One turning vector, and how many ticks it has turned:
The counts run from 0 to 381.
3,-130,-29,-5,315,-15,19,36,-34,-348,-41,-226,73,154,-319,471,-3,-71,25,22,18,83,-55,-59,-40,261,-294,-58,-116,19,13,63,-181,152,48,-71,2,-51,-212,52,83,42,60,152,222,-283,-109,-76 -> 236
-136,-109,60,75,144,151,409,226,-240,199,-100,-238,58,32,-206,135,-54,-215,-143,-16,105,-150,-258,-77,64,-20,-129,138,-30,245,-12,11,72,-49,-165,-14,34,28,-91,-245,-87,209,-17,-130,64,-160,156,284 -> 22
-111,-239,-3,61,-12,39,-2,-87,-85,15,-80,-80,116,-252,77,-18,65,124,166,85,134,186,-234,-209,1,252,9,-261,178,435,199,-125,42,-153,-21,-5,166,134,-199,-26,46,-1,-159,-18,306,-91,-284,123 -> 70
-42,-59,94,252,238,-115,-38,229,-69,158,53,-72,197,-216,-135,144,171,-53,-123,225,205,162,-256,-45,0,-17,131,-82,167,216,-73,9,-2,139,167,339,163,124,-237,3,55,127,58,61,205,-138,-307,22 -> 66
-36,65,215,240,17,168,167,7,-31,53,-67,89,168,205,-116,-6,-212,142,-82,48,-15,-42,-200,-58,21,-52,-23,175,-339,253,219,-243,-10,-329,-91,-279,56,31,-67,36,-144,311,-147,182,-110,144,52,107 -> 356
18,-115,-134,99,63,-1,80,-282,32,-83,-62,82,349,-15,-293,158,319,133,-161,15,-38,167,-94,212,-62,51,145,-64,24,211,171,-41,51,0,233,-34,1,42,-319,12,69,134,33,199,166,0,-370,-91 -> 58
-182,27,37,291,159,293,29,-16,-81,76,52,139,47,41,-345,165,89,-3,-197,247,-128,25,-349,130,146,-200,111,154,-169,207,167,-77,-91,-133,-113,-401,6,-19,-90,-46,-127,40,267,-17,-64,-8,-92,40 -> 353
-76,-180,100,-204,305,282,302,40,174,-167,11,-260,63,189,114,129,-63,-2,-61,10,117,-128,-204,-178,-150,82,-217,70,-174,224,-87,34,-68,-196,1,-21,-83,-139,-4,-59,71,273,87,-42,129,-251,2,180 -> 16
-264,-180,-129,-45,73,-37,36,42,-149,257,61,105,256,-300,-287,23,197,-26,33,161,188,-73,64,16,-41,172,-118,-32,-1,82,-182,-48,-340,189,82,-23,-85,34,-129,187,-26,56,-148,-332,-56,-197,15,158 -> 169
-125,-176,-70,-203,209,458,261,-76,21,86,70,-32,-17,-19,-160,-54,97,-64,-138,54,105,-138,-74,-139,-210,76,-118,63,-46,224,-100,-113,-214,-241,61,79,105,-15,46,50,105,367,60,-45,175,-296,16,105 -> 18
-237,-216,-74,-126,348,-196,-13,-105,-182,-14,-36,22,92,135,-243,-63,504,-137,-64,42,70,-53,-168,-165,35,247,322,100,119,-57,234,112,91,6,24,-90,30,52,-45,35,-81,127,70,-2,-20,-67,125,206 -> 274
-152,201,54,156,123,-35,-312,37,-38,-149,32,-55,127,-26,171,191,-175,26,191,145,56,237,-409,-248,139,-60,158,-88,-187,7,120,-22,-236,93,-143,-96,-9,40,-97,122,29,-339,-136,-81,56,12,-191,140 -> 145
-78,-86,75,160,3,79,32,169,73,-174,-4,-167,110,-68,-167,124,-136,-65,74,139,112,20,-1,96,47,-80,-414,211,-218,377,12,-274,-190,-27,-248,-194,-220,-139,-120,25,-141,218,-155,-90,-228,18,175,94 -> 179
-55,-56,-128,82,332,206,-142,177,28,-159,-108,-200,-30,165,173,-11,-227,-135,-20,294,65,-18,-261,-129,156,-130,132,-133,-183,162,210,-211,54,-42,-106,274,48,-113,-7,-24,76,121,142,202,108,-1,-225,-136 -> 296
-217,1,108,204,69,3,-90,26,70,87,39,-206,140,24,58,-3,204,-69,-136,-107,-25,148,-515,-193,0,72,195,165,18,281,25,218,-83,-69,-160,-172,-253,-215,66,83,-130,-46,-158,-153,-132,84,12,146 -> 100
6,72,108,354,91,21,-76,-55,-116,-101,-258,-108,197,197,-74,42,-188,329,-19,-5,140,-24,-153,45,57,29,-121,-26,-406,243,165,-188,-120,-177,91,-111,-7,100,-181,168,51,74,-229,138,-84,73,-193,-23 -> 134
-105,-96,18,44,199,95,-90,-20,-4,264,65,157,107,203,-202,144,-14,-21,-185,57,-72,33,-110,-214,-207,150,257,-120,-101,-71,-74,33,-352,96,188,96,165,-150,73,283,-3,72,-118,304,218,-87,-221,-98 -> 313
-197,-104,18,-24,338,74,224,113,-241,274,19,178,21,32,-291,61,154,20,-136,288,192,-160,-204,-20,176,105,115,13,-74,133,9,3,-42,-82,64,-227,39,166,-46,6,-159,103,150,-147,33,-258,116,327 -> 346
-76,31,119,287,144,334,114,-25,-103,-78,103,-244,34,60,-208,178,143,-260,-188,-28,-212,102,-377,-104,-3,-147,-40,315,-65,238,78,50,-15,-170,-148,-172,5,-161,-4,-183,-36,159,137,2,-13,90,-67,71 -> 28
45,109,-108,-77,78,-201,3,-170,-97,94,-248,73,136,19,146,9,-252,-22,225,-62,93,241,41,-211,-159,105,123,-63,-101,245,30,-127,-248,131,-75,109,-268,-83,44,249,-144,43,-481,-9,-35,-55,67,178 -> 154
-169,126,-53,131,73,-80,-277,-170,-274,69,0,206,184,-227,-54,49,-57,125,146,181,40,98,-170,-152,199,81,78,-266,-65,-2,126,-140,-218,84,-17,-116,175,172,-103,181,43,-199,-228,-72,134,9,-232,218 -> 143
-107,-67,79,-32,464,183,96,140,204,15,181,-54,26,237,31,103,11,58,-175,304,101,-128,-236,-30,-7,23,-28,94,-250,206,-205,57,-110,-94,146,-20,-207,-174,97,96,-70,166,289,11,-12,-223,29,57 -> 341
-37,87,-145,11,260,-167,-34,10,-241,55,-221,259,33,94,-281,6,211,128,-83,249,348,-39,-153,112,227,-64,206,20,-43,241,161,-155,-45,-48,19,-74,-56,242,-101,196,-125,-22,33,-107,-74,-272,49,202 -> 124
27,-185,199,53,126,11,47,-13,125,59,-41,-72,234,4,-18,-77,99,219,-37,20,215,51,-106,-111,-281,126,76,-55,-23,270,63,-58,-53,-194,262,309,156,163,-195,120,106,331,-170,173,109,-55,-267,-84 -> 63
-69,302,125,96,260,38,-54,-79,155,-164,175,70,222,78,287,172,-157,10,53,224,-71,124,-377,-248,104,-177,232,-11,-311,-81,123,-18,-12,-85,16,-130,-49,31,-31,-30,-32,-64,74,78,107,58,-139,194 -> 367
-244,-291,-133,-230,237,-139,111,-162,-152,11,-99,102,159,109,-215,-162,382,-133,-78,-5,129,-159,-60,-101,52,254,210,48,58,22,246,-9,73,-36,48,-38,57,50,-25,15,-100,261,-107,8,-24,-59,181,230 -> 273
-16,21,-99,53,62,111,79,-162,108,-26,-70,-252,188,148,116,199,-173,136,-273,-220,61,-33,-328,-152,147,241,-180,-266,-226,326,-107,64,-67,-69,25,-105,-168,-193,116,92,10,-30,-243,98,251,-100,-65,134 -> 88
44,15,-213,37,154,38,-33,-326,-150,87,100,-72,93,-153,-1,-159,129,-411,-116,-88,-250,94,143,-261,50,152,-92,-13,75,152,-33,-33,-85,-42,0,136,-65,-249,288,19,-46,399,-112,161,-19,150,138,182 -> 259
-241,-173,-164,-87,41,52,68,-8,-48,262,-4,28,235,-261,-221,-115,102,-9,36,82,191,-102,102,20,-130,134,-151,-49,-89,165,-181,-90,-346,131,150,116,-178,36,-55,236,48,217,-213,-307,-100,-155,-23,52 -> 168
13,-142,97,70,113,0,-38,-20,25,158,87,23,207,-99,-110,-58,166,150,-88,144,189,139,-47,-85,-246,110,109,-82,94,253,-19,-67,-106,-151,276,311,225,164,-185,184,145,292,-73,158,167,-125,-303,-56 -> 64
-29,208,19,265,72,73,92,-263,-185,243,41,137,295,-192,144,-109,-135,16,18,121,-176,41,-67,-118,241,-98,26,-85,-280,114,90,-204,57,-145,113,-61,-4,142,-2,-143,-63,256,-117,95,12,251,-112,323 -> 363
-45,-142,94,-151,362,210,273,89,168,-240,62,-261,124,141,-8,332,-31,-47,-17,79,96,-108,-215,-78,-47,107,-207,21,-159,169,-103,43,-51,-48,5,-109,-100,-113,-63,-66,10,118,165,-47,197,-285,-9,254 -> 15
54,-43,-22,199,86,215,-121,176,139,-90,-26,-233,-17,-85,152,124,-140,-41,2,147,81,277,-391,-122,-2,-139,33,-35,104,530,122,-116,-49,-24,-228,139,-29,-192,-83,17,18,-36,43,69,172,-126,-220,-141 -> 74
-179,-16,58,-61,270,-9,-32,192,234,-32,69,-160,214,51,-23,180,-21,31,-4,87,227,-6,-161,-94,-263,52,-78,87,-254,-7,-265,121,-387,204,98,112,-301,-126,-94,259,38,60,-120,-183,-108,-201,-48,-37 -> 165
-62,196,-209,25,62,-107,-118,66,16,9,-84,157,138,-9,-145,300,-207,-131,30,168,175,172,-131,3,71,-199,195,-59,-74,54,23,-251,-307,340,-178,42,-157,-147,-82,202,-170,-136,-228,-9,79,-66,3,39 -> 151
-70,-143,-15,-126,410,161,54,-155,195,-64,208,191,23,169,-28,145,172,101,-55,310,-23,-7,-46,-26,-5,230,-4,-87,-138,184,-58,15,-159,-195,227,-269,-77,-124,108,159,-126,68,203,82,71,-238,29,206 -> 339
-26,-47,-223,-131,175,-96,-9,195,76,-310,-149,-144,147,-69,-20,158,-109,-275,159,204,177,54,-51,-10,-5,-211,58,76,-93,144,196,-275,12,310,-182,330,-172,-103,-304,-2,34,182,-52,8,63,-38,-10,-118 -> 224
43,-25,-35,196,347,-38,113,53,50,171,145,34,88,-34,6,158,136,-209,-65,303,-122,160,-34,22,118,65,39,-69,18,322,-116,69,12,175,73,-105,-338,-263,106,-27,-288,91,230,7,-40,-83,-20,206 -> 334
-94,244,-251,-153,115,67,75,-61,74,97,-23,380,247,-32,-79,159,-60,-34,-76,301,141,-1,-167,48,81,-316,388,-23,-143,-76,100,-247,-64,92,46,105,-31,82,-114,97,-30,45,17,47,217,-91,-44,146 -> 372
-298,-243,-62,-50,73,213,-135,-120,-242,-47,77,-141,-67,-203,-177,27,152,-219,91,-97,-131,99,-136,-395,-54,300,-124,-72,165,58,118,13,-253,-94,-148,-169,234,-38,42,30,93,41,-130,4,188,-55,-5,80 -> 247
-58,75,-64,-202,111,107,86,-326,173,-216,5,-62,278,45,287,-71,49,6,-36,-30,24,34,-338,-252,78,4,169,0,-152,100,252,-80,192,-277,-12,-21,5,-32,-12,-93,90,170,-82,100,164,180,-55,331 -> 43
-73,-134,-40,1,349,92,-245,-161,-117,-253,117,44,-11,45,78,-26,122,49,130,283,-15,52,-99,-239,148,161,97,-208,11,81,316,-179,4,-197,74,-35,301,129,-55,76,62,18,183,213,192,-44,-222,105 -> 293
-57,52,-278,6,241,-73,-79,-280,-78,-46,215,7,153,-111,-178,169,277,-389,-195,84,-238,75,6,-145,276,116,-48,-55,71,-52,-6,13,-9,145,66,-61,-92,-229,187,28,-91,178,79,139,125,65,100,265 -> 261
17,-39,52,40,60,17,10,-60,-74,-143,52,101,-1,-124,-224,9,-13,-14,154,109,111,70,184,-61,-95,122,-346,102,-98,295,17,-339,-263,-230,-80,-175,1,-22,8,220,-140,270,-224,34,-191,-84,289,199 -> 181
1,-118,-272,-123,173,104,-4,-61,-214,73,-245,199,-53,62,-136,12,-156,-11,-7,231,114,-68,-25,-58,145,-7,190,-246,-18,171,295,-388,-12,-21,-87,175,219,34,-15,113,-64,171,-65,270,247,-142,-83,20 -> 299
-227,-114,-72,187,-130,185,-116,-196,171,137,44,-67,195,-113,0,-231,227,-42,-161,-105,-69,107,-249,-38,-43,20,109,107,-22,455,76,26,-112,-140,-93,-177,-181,-305,115,131,-95,155,-198,-43,-133,213,-51,-41 -> 102
